0: [177, 132, 159, 196, 140, 129, 162, 143, 126]
1: [183, 140, 131, 213, 146, 155, 158, 119, 137]
2: [134, 162, 121, 181, 136, 134, 217, 157, 132]
3: [128, 206, 126, 136, 210, 146, 132, 159, 132]
4: [145, 165, 136, 213, 135, 148, 188, 115, 131]
5: [136, 255, 134, 129, 156, 181, 119, 135, 126]
6: [188, 171, 122, 158, 130, 139, 189, 131, 139]
7: [147, 203, 130, 144, 156, 154, 123, 167, 146]
8: [131, 250, 136, 148, 132, 172, 124, 128, 118]
9: [162, 158, 149, 147, 146, 128, 138, 207, 138]
10: [175, 182, 129, 134, 171, 158, 129, 162, 133]
11: [148, 160, 124, 169, 126, 142, 228, 126, 124]
12: [166, 151, 125, 223, 144, 145, 144, 147, 132]
13: [204, 137, 151, 170, 142, 126, 155, 147, 136]

[177, 163, 122, 191, 157, 142, 131, 180, 136] 12 9 10
[136, 174, 143, 195, 147, 129, 188, 120, 138] 4 2 11
[168, 136, 134, 177, 148, 141, 133, 209, 138] 9 13 12
[150, 141, 170, 188, 133, 135, 150, 172, 137] 0 9 13
[144, 163, 120, 217, 137, 158, 186, 131, 125] 4 12 1
[214, 135, 143, 145, 141, 166, 162, 145, 126] 13 6 0
[155, 138, 131, 171, 146, 126, 129, 198, 176] 9 13 7
[130, 224, 142, 143, 218, 134, 128, 110, 128] 3 5 7
[119, 154, 170, 202, 134, 146, 131, 199, 126] 9 12 0
[150, 154, 140, 151, 128, 139, 155, 185, 142] 9 7 10
[138, 148, 124, 220, 140, 142, 187, 142, 135] 4 12 2
[132, 168, 112, 198, 135, 127, 205, 160, 132] 2 11 4
[178, 176, 130, 142, 137, 135, 122, 202, 130] 9 10 7
[126, 204, 129, 107, 246, 161, 134, 142, 117] 3 10 7
[167, 155, 115, 210, 153, 149, 151, 150, 128] 12 1 0
[229, 141, 121, 139, 113, 167, 193, 140, 116] 6 13 11
[203, 130, 120, 117, 126, 140, 220, 162, 137] 6 11 13
[136, 228, 136, 189, 128, 127, 158, 134, 120] 8 4 7
[143, 169, 165, 194, 136, 112, 149, 168, 135] 0 12 9
[131, 201, 134, 157, 188, 141, 143, 159, 116] 3 7 10
[146, 183, 113, 182, 133, 119, 194, 143, 137] 2 11 6
[165, 153, 132, 144, 160, 152, 161, 166, 131] 10 9 13
[132, 191, 131, 176, 163, 154, 130, 136, 120] 7 10 3
